Rotation paths and how fast each direction turns (deg/step)
Each turn is a multiple of 5 degrees from 10 to 175, or 0.
Each row of a path follows its step; steps can be skipped.

step 0: 159, 195, -85, 172, -95, 85, 45, -110, -61, 319, 100, 17, 53, -79, -7, 0, -69, -94, -267, 47, -90, -122, -136, 131, -164, 227, -121, -91, -109, -118, -150, -248, 33, -200, -153, -146, 23, -69, 17, 44, 197, 110, -11, 20, -132
step 1: -66, -20, 220, 23, 32, -30, 115, -100, -135, -12, -281, 269, 133, -83, 37, -145, -232, 11, -93, 114, -134, -169, -16, 21, -26, -8, 66, -198, -175, -63, 12, -29, -26, -143, 1, 17, 180, -31, 17, 168, 367, 124, 2, 122, -28
step 2: 25, 159, 184, -215, -99, -66, 19, -131, -104, 104, -31, 95, 199, -42, 114, -12, -66, 16, -124, 369, -40, -125, -382, -27, -81, -99, 18, -116, 54, -10, -114, -150, -3, -116, -68, 16, -62, -147, 2, -64, -84, 119, -166, -20, -226
step 4: 255, 80, -69, -151, -96, 96, 40, -107, -150, 104, 12, -20, 146, -173, -120, 50, -90, -61, 91, 179, 93, 122, -132, -15, -88, 169, -31, 0, 38, -26, -143, 40, -22, 65, -103, -28, -235, -491, -80, 160, 98, -9, 23, 108, -97
step 5: 56, 48, -35, 175, -42, 114, 223, -116, -72, 49, -285, -49, 273, -241, -49, -117, -67, -2, 225, 80, 101, 153, 99, 123, -36, 150, 306, -26, -133, -176, -97, 15, 161, 36, 103, 110, 56, -101, 3, 18, 84, 94, -137, -5, -71
step 6: 171, 52, -10, 3, -104, -60, -56, 40, 80, 65, -145, 24, 149, -27, 0, -63, -163, -2, 74, 124, 211, -67, -44, 109, -200, -65, 146, 138, 60, 113, -285, -110, -109, 80, -59, 19, 80, -179, -265, 113, 47, 316, -23, -281, -152
step 7: -8, 37, 119, 176, 81, -87, 62, -122, -49, 230, -248, -144, 86, 61, 89, 257, -229, -177, 118, 37, 117, 39, 5, 9, -110, -244, 127, -136, -135, -93, -45, -28, 32, 233, 108, 16, 106, -26, 50, 226, -150, 239, -51, -24, 33
step 10: 60, 213, 119, -66, -60, 103, 97, -208, 126, -190, -88, 243, 58, 132, 47, -210, 14, -54, 42, -56, -19, -7, -109, 46, -22, -11, 82, -127, -56, -45, 38, -265, -45, -59, -56, -53, 89, -141, -357, 216, -16, 154, 106, 166, -215
step 11: 38, 298, 164, 115, 144, 130, -147, -140, 27, -24, -8, 58, 277, -228, 95, -66, 119, -204, -46, 30, 20, -159, -136, 53, -80, -262, 21, -170, -191, -137, -8, -182, 162, 67, 40, -8, 34, -2, 124, 55, -98, 73, 104, -110, -129
Speeds:
-19, 19, -76, -29, 12, -53, 25, 39, -18, -8, -13, -32, 43, -4, -88, -3, -25, 37, 53, -35, 21, -17, 92, 3, -29, -8, 33, -10, 31, -18, -100, 50, 22, 2, 23, -67, 18, -80, 1, -16, -84, 2, -18, -57, 60 : 40
-39, 1, 31, -49, -27, -17, 22, -8, 3, -120, 11, -2, 18, 8, -25, 6, 5, 145, -45, 61, 34, 12, -22, 16, 26, 6, 13, 42, -33, -44, -18, -26, -29, 43, 20, 27, 85, 46, -53, -13, -17, 53, -48, -17, -43 : 90
-39, -31, 18, -49, 38, 77, -14, -32, -30, 35, 3, 25, -27, 2, -90, 36, 26, 58, 41, 78, 34, -80, 25, -37, -31, -14, 40, 47, -46, 55, -4, -17, 6, -4, -48, 22, -51, 21, 46, 55, -3, 18, 103, -20, 15 : 145
30, 10, -64, -11, -20, -22, 42, -52, 64, -1, 21, 16, 61, -81, -25, 41, 97, -2, -2, -39, -61, -20, 74, -24, 46, 74, 46, -40, -22, 20, 18, -44, 7, 70, -40, -14, -41, 23, -68, -10, 52, 34, 6, 10, -4 : 70
47, -40, -99, 47, 48, -47, 20, 8, 47, -4, 50, -31, -15, 34, -46, 70, -55, -53, 33, 26, 40, -44, -6, 26, 3, 24, -16, 8, 40, -19, -24, 7, 23, -42, 15, 111, 39, 70, -1, 57, 45, 58, -27, -12, -9 : 45
-71, -9, -9, 9, 44, 5, -46, 14, -11, -35, 45, 27, 48, 18, 18, 2, -49, -65, -17, 60, -6, 27, 91, -11, -47, -27, 84, 5, -53, -106, 77, 26, -2, 42, 57, -10, -39, 21, 23, -35, 64, 10, -12, -5, 36 : 175

step 0: 308, 97, -4, -18, 217, -7, -152, 47, -137, 65, 147, -225, -130, -138, -23, -63, 154, -48, 18, 243, 114, 226, -38, 134, 14, -137, 111, 162, -29, -65, 41, 181, 162, -174, 65, -73, 144, 60, 71, 93, -87, 124, 119, 3, -471
step 1: 279, 212, 14, -25, 52, -190, -91, 49, -1, -90, 272, 90, -43, -205, 327, -215, 58, 52, 228, -19, -238, -17, -122, -49, -109, -58, 66, 28, 148, -36, 181, 105, 150, -81, 58, 120, -30, 167, 11, 278, 62, 268, -121, -106, -66
step 2: 197, -42, -2, 145, -48, -1, 350, 47, -158, -83, 33, 188, -283, -326, 141, -88, 41, 39, 128, 283, -51, 29, -119, 4, -261, 151, 101, -226, 62, 112, -103, 81, -94, -143, 53, -90, 150, 83, -93, -53, 173, 151, 9, -140, -113
step 3: 98, -27, 30, 0, 102, 80, -43, -266, 46, -159, -234, 89, 4, -184, 301, -230, -32, 124, 132, 3, 66, 166, 43, 327, -240, 39, 0, -208, 126, 77, -50, -61, -76, 267, -55, -41, -27, 114, -95, -215, -7, 331, -111, -43, -4
step 4: -17, -8, 97, 189, 15, 157, 61, -82, 115, -115, 192, 71, -159, -36, -41, -217, -246, 234, 148, 64, 230, 15, 204, 141, -4, 183, 320, 10, -28, 77, -81, -53, -35, 194, 333, 234, -3, 17, -195, -125, -160, -1, -109, -79, -59
step 5: 162, -181, 224, 28, 22, 194, -247, 5, 42, -53, 5, 324, 28, -177, -181, -38, -105, 185, 26, -201, -83, 176, 28, -65, 48, 157, 276, 168, 151, -35, -111, 85, -66, 145, -45, 214, 116, 2, 83, -301, 102, -8, -92, 177, -12
step 6: 21, -87, 226, -111, -158, 103, -201, -34, -186, -22, 27, 194, 126, -150, -328, -344, 38, -184, 184, -70, -53, 215, 98, 118, 182, -18, 11, 85, -76, 78, -25, 38, -33, 109, 88, 52, 166, -185, -208, -24, 135, -207, 122, -273, -1
step 10: 114, 154, 116, 265, -65, 18, 271, 349, 11, -192, 154, -54, 139, -164, -228, 6, 44, 102, -69, 40, 87, -20, -52, 166, 37, -223, 71, -221, 179, 86, -29, -122, 8, -33, -4, -344, 85, -58, 110, -109, -28, 176, 72, -100, -138
step 11: 207, 242, -19, 155, 220, 52, 46, 44, -186, -133, -134, 26, 146, -49, 186, -132, 176, 20, -83, 140, 113, 106, 58, -117, 155, -207, 196, -39, 153, -159, 86, -145, 32, 292, -97, 30, 43, -232, 112, -58, -224, 306, 13, -11, -55
Speeds:
1, 46, 36, -26, 1, 38, -31, -32, -8, 8, -17, -26, 18, -2, 8, 16, 8, 59, -32, -22, 68, 10, 55, -47, -23, 72, 34, 0, 36, 90, 31, 9, -38, 38, -56, 48, 66, 20, -110, -39, 24, -86, 4, 4, 70 : 40
1, -43, -25, 12, -38, -93, -3, 25, 25, 54, -45, 65, -62, -45, 79, -1, 68, -28, -41, -67, 25, -42, -25, 60, -59, 22, -22, -43, -18, -6, 71, 62, -12, -10, 0, 22, 45, 5, -5, 45, -24, -41, 29, -64, 4 : 60
-34, 8, -3, 68, -37, 101, -19, 54, -15, -5, 12, 37, 18, 67, -26, -14, 87, -12, -64, -9, 4, -62, 47, 19, 53, -65, -8, -15, -49, -3, 35, 21, 69, -18, -13, 5, 23, 10, 26, -69, 27, 33, 15, -26, 96 : 25
26, 4, 48, 3, 48, 57, -83, -77, -23, -54, -80, -5, 10, -20, 24, 8, 17, -25, -36, 1, -37, 43, -48, 59, -21, -19, 53, 21, -73, 28, -19, 5, 15, 21, -85, -26, -16, -38, 19, 68, -41, 16, 95, 8, 21 : 135
90, -33, -45, 21, -89, 26, -49, -51, 18, 1, 1, -77, 47, -40, -36, -7, -12, 61, -10, 6, -6, 10, -3, 41, 15, -35, -88, 15, -16, -22, 29, 44, -39, -40, 18, -59, -20, 12, -80, -18, -94, 7, -36, -33, 22 : 115
